(in the rows, 128 means zero)
The same turns and mirrors carry the whole set onto itself, and each row onto the other rows of its family. Which rows share a family with each named row? Give them in list order.
These 32 rows form 4 families of 8 rows each.
let: 99, 161, 97, 102, 103, 125, 128, 102, 121, 136, 102, 139, 151, 141, 142, 110, 137, 168, 93, 141, 129, 136, 133, 119, 128, 97, 100, 162, 91, 129, 119, 120, 107, 136, 144, 98, 149, 169
lafu: 135, 132, 122, 145, 127, 88, 107, 113, 139, 127, 128, 111, 128, 146, 76, 167, 132, 139, 147, 136, 145, 105, 87, 90, 131, 109, 141, 129, 161, 118, 127, 120, 133, 107, 80, 116, 105, 116
Zor: 136, 133, 69, 127, 81, 115, 136, 144, 83, 105, 137, 109, 106, 147, 122, 132, 123, 116, 103, 133, 122, 138, 119, 120, 149, 150, 87, 113, 118, 128, 132, 97, 117, 146, 116, 139, 103, 114
Zezo: 143, 105, 100, 125, 112, 103, 133, 156, 117, 126, 120, 140, 101, 119, 137, 113, 131, 101, 98, 135, 99, 136, 110, 130, 136, 148, 94, 129, 101, 127, 126, 109, 102, 123, 116, 119, 98, 100
gipo: 79, 144, 116, 85, 115, 134, 123, 110, 93, 123, 126, 161, 162, 150, 122, 132, 138, 164, 115, 128, 123, 143, 122, 127, 123, 125, 150, 144, 96, 132, 127, 117, 116, 124, 134, 106, 160, 174
domi: 124, 137, 104, 115, 149, 116, 120, 97, 142, 123, 95, 129, 110, 135, 103, 171, 166, 180, 120, 110, 112, 146, 130, 110, 137, 129, 130, 122, 127, 89, 120, 111, 176, 162, 118, 124, 121, 124
fod: 121, 142, 120, 115, 96, 125, 112, 127, 90, 125, 97, 121, 143, 111, 126, 110, 115, 101, 103, 116, 92, 168, 113, 109, 120, 125, 107, 139, 93, 127, 134, 127, 108, 121, 134, 98, 126, 111
Gar: 144, 133, 154, 155, 146, 90, 150, 108, 134, 148, 135, 127, 131, 156, 91, 175, 132, 142, 151, 136, 140, 133, 103, 117, 133, 120, 147, 141, 149, 129, 114, 102, 141, 159, 92, 133, 101, 134
rete: 145, 157, 111, 135, 127, 124, 142, 110, 151, 138, 114, 109, 137, 97, 100, 151, 107, 183, 137, 93, 159, 170, 139, 123, 126, 142, 136, 134, 123, 130, 156, 152, 144, 147, 104, 146, 127, 159
tes: 106, 103, 97, 110, 111, 129, 161, 155, 157, 136, 148, 166, 129, 158, 135, 146, 137, 129, 95, 128, 146, 105, 132, 149, 119, 125, 115, 134, 103, 107, 131, 96, 88, 121, 116, 137, 124, 158
puser: 95, 140, 150, 104, 114, 115, 117, 119, 114, 131, 113, 148, 153, 116, 131, 118, 131, 128, 105, 119, 126, 132, 121, 141, 117, 120, 119, 163, 78, 123, 136, 122, 89, 104, 149, 114, 149, 165
rabe: 131, 159, 135, 115, 102, 105, 124, 100, 105, 106, 127, 113, 138, 123, 103, 157, 122, 139, 143, 147, 196, 158, 147, 137, 117, 127, 156, 117, 134, 158, 145, 105, 110, 127, 96, 157, 99, 149
Rakop: 117, 146, 113, 128, 136, 115, 109, 92, 147, 150, 110, 121, 133, 149, 95, 165, 144, 189, 123, 109, 118, 159, 104, 107, 126, 123, 139, 117, 126, 110, 161, 123, 173, 115, 100, 110, 111, 112
sipa: 84, 169, 103, 95, 123, 139, 141, 121, 125, 130, 106, 155, 166, 154, 140, 122, 141, 135, 95, 135, 158, 119, 134, 117, 136, 103, 133, 160, 81, 113, 125, 135, 95, 130, 116, 111, 147, 161
Kug: 139, 121, 128, 111, 147, 99, 124, 100, 132, 152, 128, 105, 132, 156, 87, 174, 150, 103, 148, 138, 146, 105, 98, 115, 133, 89, 153, 132, 127, 117, 111, 106, 132, 126, 106, 148, 112, 119
Pev: 141, 128, 118, 120, 145, 124, 135, 105, 136, 146, 113, 99, 120, 145, 100, 158, 165, 175, 105, 83, 118, 131, 85, 116, 115, 109, 140, 115, 122, 98, 133, 104, 165, 115, 104, 123, 99, 111
beka: 125, 109, 100, 117, 98, 121, 126, 130, 141, 149, 143, 138, 137, 156, 153, 98, 149, 141, 100, 152, 159, 102, 142, 138, 104, 139, 104, 133, 107, 120, 133, 122, 77, 140, 131, 124, 116, 162
naf: 104, 100, 125, 99, 110, 106, 118, 136, 129, 120, 124, 173, 107, 160, 126, 109, 122, 123, 110, 143, 138, 117, 118, 147, 144, 140, 107, 150, 80, 127, 128, 108, 88, 126, 131, 142, 115, 153
fubab: 138, 127, 101, 118, 128, 138, 123, 117, 184, 134, 120, 105, 148, 135, 113, 149, 111, 160, 123, 102, 170, 168, 125, 134, 104, 128, 145, 123, 128, 117, 161, 129, 167, 101, 124, 132, 121, 166
Kat: 126, 147, 87, 98, 115, 109, 135, 122, 112, 136, 96, 100, 152, 122, 138, 137, 127, 97, 95, 144, 88, 119, 119, 121, 118, 102, 110, 159, 110, 134, 130, 136, 128, 135, 106, 88, 151, 115
Selup: 122, 177, 103, 106, 126, 124, 141, 131, 85, 119, 97, 97, 153, 120, 151, 126, 156, 112, 118, 116, 108, 129, 128, 116, 119, 128, 128, 148, 105, 133, 129, 132, 130, 126, 102, 90, 164, 131
Figog: 144, 140, 137, 129, 122, 115, 135, 110, 146, 140, 139, 123, 150, 137, 93, 143, 94, 142, 154, 132, 187, 159, 118, 112, 127, 117, 159, 140, 142, 152, 121, 133, 111, 142, 90, 158, 111, 166
tiram: 142, 134, 115, 153, 133, 129, 140, 110, 154, 153, 101, 113, 127, 147, 82, 169, 127, 156, 143, 84, 116, 144, 114, 109, 134, 129, 120, 136, 123, 94, 140, 138, 164, 171, 104, 128, 116, 124
nipu: 132, 136, 109, 96, 114, 153, 119, 100, 160, 96, 101, 100, 139, 129, 111, 135, 127, 163, 109, 74, 151, 166, 118, 125, 109, 137, 138, 114, 135, 95, 149, 133, 160, 130, 97, 143, 120, 158
gurib: 147, 157, 123, 122, 105, 120, 137, 119, 143, 87, 120, 122, 129, 116, 94, 140, 125, 147, 122, 119, 190, 130, 115, 141, 113, 117, 160, 132, 148, 139, 127, 116, 122, 86, 74, 158, 120, 168
Gol: 128, 149, 91, 109, 107, 123, 121, 114, 98, 144, 143, 95, 154, 89, 116, 127, 142, 99, 102, 110, 101, 133, 104, 96, 118, 116, 127, 130, 110, 119, 132, 140, 98, 117, 115, 100, 160, 118
Fipu: 149, 133, 122, 143, 117, 97, 114, 113, 153, 79, 138, 113, 129, 145, 99, 153, 112, 147, 125, 136, 195, 152, 121, 125, 130, 127, 137, 126, 150, 144, 136, 97, 137, 113, 91, 147, 126, 164
buvem: 143, 133, 87, 123, 102, 158, 129, 131, 175, 125, 98, 114, 133, 100, 107, 148, 134, 161, 133, 101, 164, 156, 153, 109, 93, 115, 140, 112, 118, 107, 143, 151, 125, 126, 112, 143, 119, 155
Dok: 113, 138, 94, 117, 124, 116, 161, 149, 124, 136, 145, 134, 119, 163, 157, 109, 163, 144, 99, 150, 163, 100, 134, 130, 137, 138, 120, 135, 88, 124, 124, 98, 101, 135, 124, 128, 89, 158
fufu: 137, 127, 90, 118, 112, 134, 136, 135, 112, 119, 140, 93, 121, 162, 147, 106, 159, 79, 108, 129, 116, 130, 121, 104, 126, 139, 107, 114, 104, 125, 138, 121, 113, 166, 98, 116, 105, 110
Pog: 125, 139, 128, 117, 122, 113, 126, 100, 125, 119, 124, 128, 129, 164, 72, 152, 136, 137, 118, 135, 169, 111, 80, 117, 135, 105, 156, 131, 149, 120, 122, 105, 128, 124, 75, 131, 78, 106
fini: 148, 114, 97, 121, 95, 103, 123, 136, 88, 123, 127, 110, 120, 167, 149, 112, 138, 110, 111, 164, 109, 120, 130, 136, 114, 143, 109, 128, 105, 156, 146, 115, 115, 148, 94, 130, 124, 116

The rest of the family of Zor: gipo, domi, tes, rabe, Kug, Gol, buvem
The rest of the family of rete: Zezo, fod, Gar, puser, naf, Figog, tiram

The same turns and mirrors carry the whole set onto itself, and each row onto the other rows of its family. Which rows share a family with each named row? Give them in list order.
These 32 rows form 4 families of 8 rows each.
toka: 130, 129, 139, 130, 154, 171, 143, 117, 160, 105, 102, 171, 118, 150, 168, 60, 117, 97, 151, 196, 107, 115, 100, 103, 109, 157, 111, 103, 95, 111, 140, 116
lubap: 120, 123, 96, 182, 135, 129, 119, 133, 119, 195, 99, 123, 133, 150, 116, 125, 96, 129, 96, 131, 145, 143, 126, 116, 107, 128, 135, 111, 58, 127, 134, 182
kipo: 140, 125, 134, 131, 148, 180, 131, 120, 173, 114, 85, 155, 95, 135, 168, 77, 108, 93, 146, 171, 110, 94, 123, 106, 137, 149, 124, 99, 101, 99, 145, 108
bitan: 129, 130, 137, 134, 146, 189, 146, 113, 170, 100, 95, 178, 119, 163, 158, 73, 108, 103, 148, 172, 99, 111, 105, 105, 120, 156, 109, 113, 86, 133, 142, 103
sofu: 106, 113, 95, 169, 128, 128, 120, 124, 95, 192, 99, 129, 127, 153, 101, 132, 93, 119, 103, 149, 128, 136, 135, 139, 114, 138, 115, 93, 73, 122, 115, 167
refe: 112, 129, 95, 171, 147, 142, 115, 116, 94, 193, 86, 102, 133, 159, 124, 124, 95, 125, 116, 134, 144, 143, 132, 119, 98, 123, 127, 111, 65, 120, 126, 171
zunuv: 98, 131, 116, 165, 130, 132, 140, 125, 110, 175, 100, 129, 137, 156, 100, 120, 89, 139, 110, 137, 140, 152, 111, 125, 82, 122, 120, 121, 52, 110, 113, 181
paluk: 112, 116, 95, 173, 129, 133, 130, 131, 96, 193, 101, 127, 131, 149, 102, 129, 89, 121, 95, 155, 131, 133, 131, 135, 115, 135, 129, 91, 79, 120, 108, 164
Kogu: 115, 118, 97, 168, 138, 133, 131, 125, 99, 194, 97, 120, 130, 150, 105, 134, 98, 123, 102, 155, 127, 129, 135, 134, 116, 131, 137, 88, 74, 119, 105, 173
zulat: 115, 132, 94, 175, 145, 144, 122, 122, 96, 195, 83, 102, 136, 158, 125, 123, 92, 127, 108, 139, 148, 142, 126, 117, 97, 120, 135, 110, 68, 117, 121, 169
furat: 135, 121, 132, 132, 144, 177, 127, 118, 168, 115, 85, 158, 94, 137, 167, 77, 108, 89, 148, 170, 109, 96, 125, 108, 133, 152, 114, 99, 100, 99, 148, 107
pep: 130, 128, 139, 130, 154, 170, 142, 118, 161, 104, 104, 170, 120, 147, 168, 61, 117, 94, 149, 198, 107, 116, 102, 103, 109, 157, 114, 102, 99, 109, 138, 117
lumet: 132, 131, 136, 136, 146, 193, 151, 118, 172, 102, 97, 176, 119, 161, 156, 72, 106, 106, 144, 176, 102, 108, 100, 104, 117, 155, 116, 112, 88, 129, 137, 101
muvet: 101, 131, 118, 162, 136, 131, 143, 122, 112, 177, 97, 125, 137, 155, 104, 122, 93, 140, 112, 137, 139, 146, 113, 120, 86, 118, 131, 119, 48, 110, 109, 187
zaba: 107, 128, 129, 115, 164, 169, 147, 118, 166, 112, 108, 185, 116, 139, 168, 73, 114, 87, 157, 169, 102, 105, 122, 94, 114, 139, 122, 129, 82, 123, 138, 118
rigo: 113, 130, 130, 120, 166, 175, 157, 129, 166, 115, 108, 183, 121, 135, 167, 72, 111, 92, 151, 174, 107, 101, 117, 90, 114, 138, 136, 127, 89, 117, 130, 114
fuped: 105, 127, 126, 123, 153, 173, 145, 127, 162, 112, 109, 191, 117, 138, 166, 72, 106, 84, 152, 167, 106, 110, 119, 95, 111, 147, 112, 131, 87, 120, 140, 109
dinug: 132, 131, 139, 130, 151, 188, 147, 109, 172, 100, 95, 171, 119, 162, 159, 75, 113, 106, 151, 173, 98, 107, 106, 105, 121, 152, 116, 109, 82, 133, 140, 110
zap: 110, 118, 99, 162, 137, 129, 120, 114, 99, 191, 96, 122, 126, 155, 103, 136, 100, 121, 110, 150, 124, 130, 141, 136, 117, 133, 126, 91, 68, 123, 112, 179
zizev: 109, 128, 93, 175, 140, 143, 114, 121, 93, 192, 84, 108, 134, 160, 123, 122, 91, 123, 114, 134, 147, 147, 128, 121, 94, 127, 119, 112, 69, 118, 127, 166
Vonin: 108, 129, 127, 128, 156, 176, 156, 136, 163, 115, 110, 187, 120, 134, 165, 68, 104, 88, 143, 174, 109, 107, 113, 92, 109, 143, 125, 130, 92, 117, 134, 104
zekuf: 135, 123, 132, 135, 140, 181, 128, 123, 169, 114, 85, 160, 95, 136, 165, 74, 104, 89, 144, 170, 112, 99, 121, 107, 135, 153, 111, 99, 102, 98, 148, 101
Nepa: 112, 129, 93, 178, 139, 144, 121, 126, 92, 195, 86, 107, 136, 157, 125, 122, 87, 126, 106, 138, 149, 146, 123, 119, 94, 126, 129, 112, 71, 117, 123, 161
bov: 102, 134, 119, 165, 133, 134, 144, 127, 111, 176, 101, 126, 137, 154, 101, 121, 89, 141, 108, 138, 141, 149, 110, 121, 84, 120, 130, 119, 52, 110, 110, 181
fude: 128, 128, 140, 128, 155, 168, 143, 115, 160, 104, 104, 171, 116, 149, 168, 60, 118, 94, 151, 196, 107, 117, 103, 103, 109, 158, 113, 101, 96, 112, 140, 118
pana: 99, 131, 118, 162, 132, 130, 136, 120, 111, 174, 99, 128, 137, 157, 102, 122, 91, 138, 114, 136, 139, 150, 116, 122, 85, 121, 122, 120, 46, 113, 115, 186
bonat: 119, 124, 96, 181, 134, 129, 120, 133, 118, 194, 96, 125, 133, 150, 115, 122, 95, 128, 97, 130, 144, 144, 127, 118, 105, 131, 131, 110, 59, 127, 136, 180
ril: 129, 127, 140, 126, 155, 170, 143, 115, 161, 105, 101, 169, 118, 149, 168, 61, 118, 95, 149, 197, 105, 113, 103, 104, 110, 156, 115, 101, 96, 111, 139, 117
rupo: 120, 124, 96, 179, 135, 129, 119, 130, 120, 194, 99, 123, 132, 150, 115, 124, 96, 128, 98, 129, 145, 142, 128, 118, 107, 130, 133, 109, 57, 127, 137, 185
pufo: 138, 124, 133, 133, 143, 181, 134, 126, 169, 117, 85, 156, 96, 135, 166, 73, 104, 91, 140, 173, 113, 97, 119, 105, 133, 152, 121, 100, 104, 97, 144, 101
sige: 121, 124, 97, 179, 135, 130, 120, 133, 119, 193, 99, 122, 132, 149, 116, 126, 96, 128, 97, 129, 143, 144, 127, 117, 107, 129, 134, 110, 58, 126, 135, 182
fovat: 133, 132, 137, 133, 152, 193, 154, 115, 175, 103, 97, 169, 119, 162, 159, 72, 112, 108, 144, 175, 100, 103, 104, 103, 119, 151, 124, 109, 87, 131, 135, 104

The rest of the family of bov: kipo, zunuv, furat, muvet, zekuf, pana, pufo
The rest of the family of rigo: sofu, paluk, Kogu, zaba, fuped, zap, Vonin
The rest of the family of dinug: bitan, refe, zulat, lumet, zizev, Nepa, fovat

